In the data rows, 128 means zero.
Every row has a hidden score from 0 to 40. What is each row's score? 20 is about the middle. The score is a weighted sum of the row's numbers plus the product of two more (or one squared), each taken from its middle value.
[ 92 168 165 118 138 127 133 142 130 165 115 175 118 150  92 114 131 165 151 105 134 103 192 119 128  81] -> 15
[112 157 163 129 156 157 109 147 125  69 123 137 156 151 115 102  93 116 135 116 118  95 132 110 122  85] -> 26
[118 170 158 117 141  92 137 136 146 161 105 167 158 133 178  97  95  96 153 108 135  83 114  78 156  92] -> 20
[ 84 122  94 131 135 101 138  98 181 122 115 112 100 123 121 173 198  97 138 148 138 161 142 158 177  98] -> 15
[128 163 162 113 106 201 140 138 120 158  91 150 125 140  81  87 136 132 166 128 129  95 168 222 101 109] -> 17
[111 163 165 115 178 101 111 127 114  69 110 158 151 150 180  90 133 117 179 110 135  97 145 152 125 116] -> 14
[152  91  99 138 167 164 102 110 108 115 162  81 126 109  99 129 120 148 130 143 111 160  92  82 142 163] -> 15
[ 86  98  98 123  94 138 150  92 129 133 137  91  97 121 120 154 109 130  84 126 120 163 127 139 107 174] -> 33
[107 166 162 111 141 103  71 136 122 104 105 164 150 144 178  88 127 110 175 107 137  92 127 126 150 110] -> 21
[ 81 161 165 128 125 110 151 127 111 130 111 176 119 144 123 119 103 155 146  97 131 100 177  83 122  98] -> 14
[121 164 160 121 157  96  70 149 112  94 125 151 151 152 182  92 105 131 154  96 137  94 109 112 129 160] -> 16
[163  98  96 116 111 110  83 100 137  96 163  92 130 111  98 147 184 106  85 153 125 162 117 167 102 122] -> 19
[ 83 170 164 117 120 114 155 115 126 131 103 175 120 147 128 110 120 161 160  94 126 101 174 114 113  91] -> 15
[162 102  97 121 111 121 108 122 112 141 152 102 132 116  99 136 152 113  94 154 130 152  92 147 112 147] -> 20
[108 100  96 109 108 145 179 157 103 110  89 127  85 120  98 185  90 190 104 135 115 168 126 129 124 171] -> 29
[ 98  85 105 132  97  97 189 114 133 156 140  85  99 114 165 151 101 190  99 130 115 160  92 186 123 187] -> 35
[105 171 160 106 108 247 138  97  92 155 102 149 119 141 104  83 135 118 176 125 142  92 171 165 127  92] -> 25
[129 143 163 158 117 109 148 127 121 128  97 172 116 134 173 141 113 152  88 105 156 101 127 147  86 142] -> 15
[ 83  95  99 130  82 130 155  97 125 137 130  93  88 121 133 160  84 182 100 124 108 167  92 174  94 189] -> 29
[104 142 162 156  90 115 113 133 124 107  90 176 127 135 156 134 102 148 112  99 147 104  94 136  97 149] -> 24
[ 92 171 161 110 140 117  83 144 152 125  96 170 157 138 167  87  94  87 150 107 125  87 100 106 133  91] -> 24
[171  84 100 152 172 158  81 112 106 112 176  75 138 107 101 117 113 168 131 151 111 160 108 110 160 167] -> 23
[122 155 160 129 142 195 100 112 127 102 119 143 150 158 103 110 132 147 112 110 118  85  94 123 135 104] -> 30
[139  89  99 138 113  79 121 121 122 153 141 103 138 123 128 126 135 148 130 158 110 155 100 119  96 180] -> 16
[152  99  97 119 103 100  90 117 126  88 160  94 135 113 114 151 193 102  75 151 122 165 130 168  96 118] -> 22
[110 162 160 117 133 116  81 163 155 109 123 158 162 146 169  99 121 113 172 118 134  89 131  98 150  93] -> 29
[176  84 102 140 174 136  93 108 124 102 178  76 134 106 124 120 117 154 119 148 116 160 107  96 151 156] -> 19
[ 89 168 159 114 133 124 126 152 158 176  84 174 153 128 155  88  88 100 137 103 125  87  91 114 143 105] -> 23
[110 165 164 108 115 189 139 131 118 151 102 151 131 140  79  82 119 103 173 136 134 101 148 197 121  93] -> 23
[135  91  96 140 112 102 103 118 122 161 136 105 131 121 144 141 145 130 129 147 105 156  93 110  83 182] -> 18
[112 104  99 106 115 157 151 177 121 126  96 121  94 121 104 178  92 184 102 142 125 163 124  95 124 157] -> 29
[ 93 169 162 109 144 111 112 154 119  54 107 159 146 148 173  89 127 111 161 111 134  95 132 123 127 124] -> 19
[117 157 159 130 145 101 109 177 160 111 120 152 159 142 172 104 104  99 163 119 130  89 145 114 129  81] -> 26
[ 87 163 167 120 107 110 158 127 132 163 117 172 127 142 129 110 126 161 167 100 133 100 190 117 133  80] -> 21
[126 165 163 114 151  99  97 118  96  88 116 160 155 141 167  81 132 121 168 103 146  90 146 149 158 126] -> 15
[168  84  94 152 104 132 158 113 106 138 143  99 136 126 104 122 124 159 126 142 108 150  91  94  81 187] -> 16
[ 95  96 107 120  82  94 199 142 121 106 115  96  91 123 151 163 112 188 107 134 121 161 131 207 102 163] -> 37
[105 168 162 109 142  99  99 144 142 145 102 164 158 137 178  86 108  93 167 112 136  91 115  85 147  82] -> 23
[160  84  95 152  94 131 157 121 110 135 146 100 134 125  98 121 120 167 118 143 112 150 106 118  80 185] -> 18
[105 171 162 104 136  94 120 165 130  98 114 159 166 141 170  85 126 107 171 116 136  93 147 121 145 102] -> 20
[ 95 103  99 117 144 156 227 161 101  77 105 129  71 126 108 179  99 166 113 138 115 163 189 182 131 181] -> 39
[116 160 160 127 131  88 112 144 175 171 107 166 163 135 161 106  92  87 150 117 136  86 102 142 157 104] -> 32
[105 158 163 123 156  89  90 118  98  95 105 167 150 141 172  94 133 111 180 107 136  96 134 158 147 121] -> 19
[110 151 169 133 156 125 111 163 149  88 126 140 164 153 128 104  94 110 123 128 118  98 138 143 125  91] -> 30
[ 98  98 108 111 107  91 151 133 142  91 118 101  93 135 131 169 104 193 104 142 127 162 132 185  95 168] -> 32
[201  82 100 145 176 136 107 130 114 106 186  76 137 101 138 117 114 140 119 146 123 152 116 103 141 155] -> 18
[105 166 159 113 145 114  93 139 109  65 106 159 145 147 177  91 129 116 162  99 132  91 133 135 133 126] -> 21
[173  86  96 147 112 111 152 102 123 122 147 104 139 126 111 120 124 140 129 147 115 146  95 104 103 179] -> 16
[121 168 162 108 138  86  85 143 127  97 126 154 154 147 146  92 128 124 155 117 142  94 142 114 158 113] -> 16
[165  95  94 126 128 104  96  94  96 143 146  99 124 112  93 144 160 108  80 151 119 159  97 104 103 153] -> 9
[158 107  93 108 115 123  77 111 130 115 143 101 123 118 105 156 179 106  73 142 124 155 102 153 105 134] -> 22
[ 96 164 163 112 108 215 150 139  94 143 117 143 132 141  79  87 103  92 169 123 138  96 115 142 133  87] -> 30
[ 83  85 103 133  88 106 186  98 130 159 148  86 102 119 150 151  87 181  88 136 117 166  96 201 103 181] -> 33
[114 162 160 119 124 101  83 129  95  94 118 158 144 145 157  95 131 124 142 104 146  92 127 153 155 131] -> 20
[103 168 163 108 145 105  83 141 132 135 104 164 148 139 172  86 116 111 180 108 136  92 116  92 159  95] -> 21
[114 144 164 158 127  82 160 123 132 135  90 172 120 133 173 134 113 156  79 109 151 103 119 168 105 146] -> 12
[168 112  95 108 154 128  87 135 148  88 150  97 120 111 105 167 190 100  75 141 127 155 117 106  85 115] -> 18
[167  92  96 132 115 109 112  96  96 161 151  98 133 119 102 135 149 121  99 154 121 157  97 105 106 158] -> 17
[150 100  94 117 111 101 100 108 123  84 152  94 126 112 109 158 190 101  84 146 120 160 113 148  93 125] -> 18
[ 96  97  98 106 126 123 236 138 109 144  98 116  87 114 101 184 105 178 133 146 121 161 118 149 131 155] -> 20
[134 169 162 108 117 190 154 146 111 140  89 150 123 136 111  91 120 133 149 126 121 100 152 189  83 104] -> 14
[190  85  97 154 168 147 107  98 117  77 188  83 135 100 140 117 123 149 103 135 112 155 118  81 150 154] -> 18
[ 87 111 102 117 114 144 188 181 131 127  94 125  84 120  89 179  96 185 104 149 124 174 140  94 124 151] -> 21
[ 82 166 165 110 137 198 165 121 108 137 123 146 136 145  75  86 103  87 175 135 140  99 108 139 123  82] -> 30
[103 166 158 119 138 128 127 155 170 144  98 170 160 135 157  99  97  94 142 110 128  83 116 112 145  98] -> 26
[171 101  94 129 115 122 161 114 101 155 146 109 138 122 124 134 146 120 122 143 122 149 101 150 107 160] -> 20
[196  85 102 154 161 131 104 124 101 106 179  78 135  99 140 112  92 172 144 145 110 159 107  92 152 170] -> 20
[ 90 169 166 118 101 122 147  99 114 149  97 174 117 142 103 112 104 143 109 101 136 102 189 129 153 102] -> 19
[ 91 128  92 147 163 146 155 130 189 154 104 121  85 129 107 170 184 103 147 137 139 162 104 157 198 109] -> 12
[152  98  95 132 121 112 121 111 105 153 139 106 135 120 107 131 135 134 125 153 116 154 100 101  89 170] -> 13
[146  97  93 130 112  98  90  96  99 163 137 107 128 119 120 145 147 123 109 148 115 156  99  90  97 167] -> 15
[116 153 155 138 127 109 145 175 175 148 121 158 154 134 178 114  91  93 150 120 128  89 131 139 144  95] -> 31
[124 163 162 110  83 222 148 143 104 153  98 148 123 139  93  86 130 129 172 127 136  92 167 207 120 101] -> 26
[102 167 162 106 145 106  95 129 146 144 101 166 154 137 176  83 107 102 162 111 137  87 110  90 153  84] -> 24
[100 169 161 104 126 220 162 102 106 165 102 153 127 138  76  80 135 114 157 128 138  93 154 168 120  99] -> 13
[ 98 143 163 148  90  93 134 124 115 118  95 176 133 139 179 126 117 147 107 110 154 105  93 158 100 143] -> 28
[109 161 161 118 112  85 110 153 150 154 113 158 161 134 139  92  94  88 169 124 144  93 105 112 165  78] -> 38
[111 159 165 121 157  82 105 118 102  98 118 158 148 145 159  95 132 125 156 115 147  96 133 167 162 117] -> 19
[175  85 100 152 181 151 125  95  97 103 172  76 130 101 137 120 111 161 119 138 111 161 105 109 164 162] -> 18
[ 89 162 164 117 161 180 150 131 127 131 111 145 140 144  99  91 118 111 139 128 127  95 111 170  80 100] -> 12
[122 161 155 131 134 110 141 127 167 188 102 169 155 131 180 111  92  91 139 102 131  81  97 112 157 108] -> 27
[116 161 161 115 133  92 123 117 106 121 112 167 159 140 180  87 118 105 181 105 142  86 122 157 165 109] -> 30
[160 101  91 120 123 117  72 103 111 123 139 100 120 118 115 158 170 123  85 134 118 152  91 137  89 146] -> 18
[ 99 155 162 128 149  95  84 115  91  95  94 167 144 138 177 100 129 119 175  97 143  89 126 139 155 125] -> 19
[170  93  98 129  98 129 132  94 111 149 163  97 136 117  87 131 154 117  82 155 129 157 103 134 117 145] -> 22
[162  85  97 150 122  87 139 103 131 154 151 100 143 120 119 120 132 136 133 150 112 149  93 109  81 176] -> 12
[ 91 125  92 139 153 138 129 127 186 149 120 117  95 128 101 182 188  92 145 145 143 166 133 142 203 103] -> 18
[ 85 165 162 111 134 120 103 122 143 134 105 173 121 152 100 109 137 170 157  96 123 103 188 155  97  88] -> 19
[122 163 160 120 158 107 106 139 100  63 121 154 149 150 172  89 118 143 151 103 137  95 130 164 152 133] -> 19
[128 151 166 131 172 170 137 154 121  69 144 131 153 148  78 105  83  92 177 127 128  96 143 108  90  96] -> 15
[169 107  90 111 124 125  94 117 141 104 151 101 129 116 115 153 177 109  84 140 127 151 110 137  99 128] -> 21
[ 99 170 161 112 136 102 116 130 163 161  99 172 155 134 176  90  87  85 148 114 132  86  96 101 150  98] -> 23
[113 167 160 107 125 228 124 113  94 156 100 152 130 135  91  86 137 143 142 123 131  97 158 156  89  98] -> 16
[173  90  95 135 113 104  97 121 104  91 166  89 128 107  89 144 183  97  90 147 121 160 129 125  96 130] -> 12
[178  93  99 134 106 123 148  99 104 142 164  96 148 120  99 114 148 116 104 152 127 145 110 120 112 155] -> 18
[111 128  92 147 189 117 169 117 171 132  95 127  84 133 112 164 180 100 149 151 140 166  98 138 223 117] -> 4
[151 153 169 130 144 171 100 112 131  71 155 130 170 144  77 117  97  95 136 134 135  92 140  95 112  82] -> 31
[200  83 101 146 182 121 100 121 122  95 184  80 131 101 157 117 117 153 108 139 121 154 115 107 150 152] -> 19
[152 107  94 108 112 118 101 103 137 124 143 101 125 117 110 156 178 112  76 147 125 162 104 149 109 126] -> 21
[184  90  94 143 171 158 102 106 121 107 168  82 134 109  96 117 124 142 141 137 110 151 119 118 127 164] -> 14
[199  83 102 148 171 141 117 117 109  81 185  80 132  96 148 113 114 150 113 137 116 153 118  86 163 158] -> 18
[148 102  94 119 114 100  81  93 106 126 144 101 125 117 117 154 175 106  89 148 119 155 101 135  97 147] -> 16
[178  90  98 131 137 111 150 115 105 133 160  98 144 121 123 126 150 127 125 150 118 151 125 126  87 159] -> 15
[140 143 163 159 142  88 162 141 139 114  97 175 115 133 178 143 117 131  85 105 151 109 134 148  83 149] -> 6
[173  86  96 149  99 124 139 103 107 146 152  98 139 121  90 116 131 136 106 145 117 151  89  92 102 179] -> 14
[104 167 160 116 139  97 130 151 142 127 107 161 160 137 175  93 104  91 159 114 131  87 117  83 133  82] -> 20
[114 109 100 112  76 154 164 183 117 119  88 126  81 120  96 189  93 184  93 136 117 166 113  81 104 168] -> 29
[121 168 163 123  80 129  96 136 136 190 128 169 101 141 101 121 153 188 147  98 126  99 255 193 141 104] -> 24
[109 118  96 126 132 100 110 116 182 101 138 108 110 123 128 188 220  98 146 147 137 162  96 127 182  90] -> 20
[146 106  92 111 132  87 118 100 115 103 146 101 118 111 115 164 189  93  73 148 119 160 109 156  92 131] -> 12
[138 164 158 125 159 107  88 129 158 125 123 160 157 148 165 111 105 123 162 110 133  85 146  85 150  88] -> 27
[158 102  95 117 102 113  85  99 130 109 160  94 128 113  86 149 185  99  93 158 130 163 114 168 116 118] -> 21
[143 154 165 133 131 170 117 123 142  87 139 135 160 148  95 115 105 101 126 121 124  90 146 102 121  84] -> 26
[166  89  96 142  81 137 145 125  95 145 154 100 139 128 106 124 147 136  99 140 120 150  94  89 114 170] -> 23
[152  96  96 132 102 111 160 101  93 141 141 108 136 129 134 136 141 135 129 146 119 152  91 102 102 174] -> 19
[173  96  95 124 110 106  82 106 115 114 157  96 135 114  93 141 178 101  84 152 128 156 120 148 113 130] -> 19
[127 144 162 157 123 109 138 147 131 110  92 172 121 132 152 137 108 145 103 101 150 101 111 157  82 147] -> 11
[114 137 164 163  79 100 153  99 122 120  97 170 118 136 172 139 127 134 120  96 149  99 121 146 106 141] -> 20
[169 110  95 102 111 132  93 118 164  98 159  98 130 113  93 152 190  90  92 150 140 158 119 112 128 104] -> 19
[ 97 170 165 117 111 119 124 124 135 170 125 173 113 144 110 119 140 183 158 101 128 104 220 164 120  89] -> 19
[108 162 158 122 129 116 139 175 161 132 113 162 156 138 166 105 105  96 148 113 131  84 132 104 143  92] -> 27
[156  93  99 124  91  93  91 126 109 121 157  94 136 117 107 139 178 100  78 153 126 157 113 118 120 137] -> 22
[ 82 104 101 112 144 154 207 165 128 123  85 123  85 123 105 183  89 182 124 145 127 162 156 135 138 157] -> 29
[178  82 100 151 184 154  97 105 103 103 171  73 131 102 118 117 109 157 131 142 110 160 106  88 157 164] -> 16
[131 149 168 137 157 139 141 149 148  65 145 131 163 141  99 114  88  89 150 128 125  94 142 135 102  81] -> 21
[129  86 101 143 121 111 169 132 100 138 148  86 105 111 170 138 103 171 115 124 116 157 121 173 108 178] -> 27
[137 165 163 115 157  97  83 129 104  66 139 152 161 150 146  81 120 130 146 118 147 102 126 140 155 138] -> 15
[ 85 112 102 117 144 154 216 176 126  98  94 128  73 124 100 172  87 183 121 141 125 163 170 136 142 165] -> 28
[ 79  95 104 123  80 106 177 117 128 130 129  91  94 121 140 153  94 182 103 134 117 163  94 186  96 179] -> 29
[137  95  96 126  81  98  96 112  97 164 140 106 124 130 124 157 163 121  88 146 119 150 100  88 116 166] -> 25
[122 165 162 107 113 225 151 108 108 170  96 151 126 139  80  89 147 136 157 127 137  94 178 199 106 102] -> 18
[115 169 157 114 146 125 112 154 138 125 108 164 157 138 168  94 121 113 163 103 131  87 137  95 150  94] -> 23
[139  86  93 149  78 116 138 132 105 145 139 103 131 127 118 135 132 160 116 141 108 154 109 121  82 185] -> 24
[ 94  89 105 127 100 112 169 112 130 151 142  87 106 117 127 147  86 181 109 143 117 165 110 174 112 177] -> 28
[158  80  99 147 163 180 119 102  97 127 169  76 127 106 101 128 119 145 121 143 111 161 100 115 135 167] -> 20
[126 172 161 110  86 226 136 105 108 194  91 160 114 136  88  94 134 104 179 130 141  97 178 188 152 103] -> 28
[103 143 163 152 123  90 123 114 137 124  90 176 129 132 175 127 113 149  85 106 152  96 111 144  99 151] -> 14
[164 107  90 112 123 116  86 112 132 114 148 101 120 112 104 158 183  94  80 142 125 157 108 151 113 126] -> 17
[137 165 161 109  88 197 126 143 113 173  95 156 119 139  93  97 125 103 176 131 130 104 165 213 135 102] -> 29
[119 168 156 116 141 120  72 149 136 102 116 159 154 145 181  99 126 123 177 103 132  84 137  89 151 103] -> 24
[126 140 164 157 130  80 165 121 129 121  94 172 119 130 168 135 115 140  84 115 157 105 133 163  83 140] -> 8
[113 146 163 155  98  97 151 119 122 118  94 180 115 139 175 140 120 136  96 102 150 103 119 148  90 146] -> 14
[101 120  95 133 138 154 162 126 176 138 122 112  89 120  79 186 179  97 149 140 140 162 133 158 184 107] -> 16
[125 158 156 133 143 114 140 155 172 160 112 165 156 135 184 114  92  95 142 109 129  82 128 112 146 103] -> 28
[134 169 159 110 152  92 144 114 123 129 120 166 158 140 179 101 106 106 159 105 140  80 134 139 157  98] -> 24
[ 93 167 164 125  94 118 133 130 119 172 117 171 115 141 120 119 126 152 144  97 134 102 211 128 158  86] -> 23
[165  81  97 149  77 114 128 146 101 147 163  96 140 122 116 122 146 123 100 143 114 151 102 101 104 170] -> 25
[153  89  97 142  88 109 144  96 116 124 139 108 138 126 110 127 119 151 118 152 120 150 118 111 108 177] -> 21
[115 170 160 110 156  93 124 117 138 140  99 168 157 133 175  89  98  97 146 106 132  85 115 105 145  83] -> 19
[ 78 123  94 136 157 126 152 126 170 138 106 123  90 130 103 174 172  99 140 146 140 166 110 150 209 118] -> 15
[146 147 163 154 108 125  86 142  97  97  99 174 111 142 182 143 120 139  90 109 138 112 132  91 113 135] -> 18
[109 164 163 114 150 106 123 130 125 104 110 166 150 150 171  89 133 138 156 115 143  92 130 127 160 112] -> 19
[102 162 169 124 115 114 150 135 121 165  99 174 129 144 115 109 102 124 139 101 146  97 159  95 164  95] -> 20
[171  93 100 132 172 139  82 146 125 137 161  86 119 111 119 135 106 157 133 140 117 152 102 107 126 169] -> 17
[163  90  95 143 103 121 161 103 110 116 143 109 138 128 116 125 118 148 135 147 116 148 115  92 105 176] -> 19
[133 159 167 127 165 164  84 120 128 120 134 142 154 151 112 110  92  94 138 120 134  89 141  80  92  82] -> 25
[178  81 102 145 174 131 116 105 121 102 174  73 127 102 138 125 108 170 115 141 115 157  92  87 157 157] -> 19
[ 85 126  94 137 131 110 184 115 169 127 108 116  88 119 106 171 200  92 153 142 140 158 138 166 187 106] -> 8
[ 99 163 161 114 151 119  90 133 126 102  99 165 151 142 174  92 130 115 180 104 133  92 124 119 145 105] -> 21
[100  99  98 111 103 142 196 155  96 125  88 123  86 117  97 184  87 176  89 138 113 166 130 152  98 177] -> 29
[112 172 160 110 126  85 125 137 132 142 109 166 157 133 171  87 100 103 175 112 138  91 118 102 160  90] -> 23
[179  83 102 145 170 147 138 117 106  96 174  73 132 100 127 122 111 156 128 147 114 157 106  90 166 158] -> 18
[143 154 165 133 145 192 100 120 123  72 145 130 160 144  74 111 105 122 136 123 129  94 140  94 127  84] -> 25
[154 160 166 132 112  92 112 122 133 222 155 156 100 129 139 139 142 185 148 104 130 104 255 207 164 106] -> 23
[181  80  97 151 183 158 119  99 115  64 181  84 129 100 139 128 136 155 103 131 108 160 121  85 158 150] -> 23
[ 92 168 164 113 151  98 105 143 162 143 101 165 161 135 167  87  87  91 138 120 129  86 102 117 128  93] -> 21
[113 159 156 135 130 111 130 160 170 161 109 166 156 135 176 112  90  88 139 108 127  84 110 138 144 106] -> 30
[103 157 159 125 156 150  98 195 162  77 122 150 158 146 163  96 134 118 172 119 122  98 133 122 116  90] -> 28
[130 157 165 130 137 158 130 123 142  75 129 140 158 146 105 109 103 102 128 118 121  90 134 115 119  88] -> 24
[122  97  93 127 100 102  88 128  95 132 132 103 118 119 132 156 164 125  93 144 105 163  97  89  82 165] -> 20
[159 103  94 115  84 143  94  97 143 111 161  98 120 118  90 156 186 103  96 145 126 164 103 145 120 121] -> 25
[ 98  92 105 125  99 106 173 125 135 158 141  89 106 118 139 152  87 175 104 138 120 162 108 158 108 178] -> 29
[122 162 161 125 154  96  98 137 173 157 111 165 162 142 164 106  83  96 148 116 133  83 114 123 145  99] -> 31
[190  81 100 149 175 136 118 109 114  88 194  78 137  97 142 111 118 143 104 142 119 156 116  84 144 150] -> 16
[ 92 167 167 125  85 128 152 125 110 167 111 171 116 139 106 115 119 155 129 103 141 100 212 117 163  90] -> 21
[110 157 164 125 158 106  76 164 176 144 108 160 164 141 171  98  84  88 149 118 131  88 116 148 126  96] -> 32
[132 135 160 166 129  94 140 110 126 134  94 171 117 131 174 141 113 153  96 104 149 101 126 153  96 148] -> 14
[161  99  89 122 124 124 109  94 121  95 152  93 119 106  90 158 179 109  84 141 117 162 108 149  84 124] -> 12
[162  93  99 137 104 108 153 107  93 165 151 100 141 125 127 134 154 132 116 149 121 155 107 126  99 157] -> 22
[ 94 117  91 137 143 109 150  97 172 143 123 113  95 124 116 182 202  95 150 144 138 161 136 162 196 101] -> 17
[117 165 168 124 110 122 128 116 121 184 124 172 112 140 108 125 131 163 122 105 138 100 238 164 160  82] -> 24
[184  86  98 147 166 133  89 121 116 128 175  76 133 105 118 111 104 151 129 146 122 154 100  94 122 162] -> 17
[108 132  93 150 186 152 134 125 189 138  94 127  78 134 113 165 177 110 142 135 139 164  90 162 214 116] -> 10
[ 82 164 161 129 112 145 132 168 121 194 119 168 103 140  97 119 143 165 158  97 134  98 225 114 151  91] -> 20
[106 157 165 131  78 143 160 152 116 209 136 165 114 135 106 124 146 173 151 105 140 106 245 133 165  84] -> 27
[144 152 171 129 155 161 130 128 135  82 152 132 168 147  84 115  93  89 149 131 137  91 146 103  94  82] -> 25
[126 163 160 119 145  92 109 151 142 112 126 157 161 143 174 102 109 113 167 115 137  92 148  95 148  92] -> 24
[131 159 159 123 141  90 145 162 154 148 124 161 156 138 175 108  99 100 158 116 137  85 138  89 157  87] -> 25
[190  85  98 149 177 130  79 127 111 116 171  77 131 106 147 118 108 158 121 135 117 149  95  90 140 167] -> 18
[128 142 167 157 105  92 148 109 128 147 106 169 114 131 180 142 132 116 115 104 154  99 144 151  99 132] -> 15
[ 88 163 161 112 139 221 160 112 112 167 108 147 132 145  92  87 129 109 172 129 139  92 136 163 119  94] -> 23
[125 155 165 128 151 157 108 138 128  72 135 136 163 148 109 105  94 106 135 121 125  93 142 103 116  82] -> 25
[113 167 159 114 153 110  79 136 113  94 108 159 151 140 177  86 131 111 174 102 130  98 138 133 138 112] -> 17
[ 86 154 167 122 125 198 158 155 116 117 127 136 141 145  82  95 106 106 176 133 133 101 106 176  98  85] -> 33
[121 159 159 126 142 110 111 160 164 143 117 162 157 140 181 110  95 103 150 110 128  87 132 112 146  94] -> 31
[103 142 165 158  96  97 122  93 125 154  98 169 120 129 178 131 130 128 118 100 152  99 128 160  82 133] -> 21
[113 140 165 159  80 111 163 101 116 117  97 171 121 136 155 136 122 147 126  99 149 102 111 165  98 136] -> 24
[ 98 166 161 108 116 108 120 163 115  75 121 150 152 147 165  88 130 122 138 115 135  98 131  99 158 116] -> 27
[107 169 161 110 147 101 109 149 132 101 114 158 164 139 172  89 120 102 168 113 134  88 136 109 134  94] -> 19
[165  91  95 139  97 116 123  95  99 146 145 104 132 123 105 134 144 126  99 144 118 151  97  85 116 170] -> 18
[160  96  94 126 126 122  98 108 105 144 150  98 129 117 100 147 152 130  99 149 123 156  92 131  84 152] -> 18
[ 93 130  95 150 157 141 151 140 184 134  96 126  81 133 107 166 177 103 138 143 142 167  96 161 214 115] -> 12
[ 88 124  93 136 115 106 163 104 172 118 112 117  90 122 122 176 206  88 145 139 129 160 132 148 173 107] -> 13
[136 147 163 155 117 123  94 146 114  96  92 177 116 138 174 139 100 161  75 114 150 107 124 122  88 144] -> 18
[188  83  99 148 185 142 112 119 108 104 179  77 129  99 139 112 112 144 115 143 117 155 107  82 139 161] -> 13
[105 156 167 130 182 143 105 137 143 108 127 144 154 148 119 108  98 103 134 121 123  94 113 139  88  95] -> 19
[ 96 129  92 144  96 101 119 128 177 122 110 117 100 124 152 177 204  90 105 130 129 163 132 112 158 108] -> 23
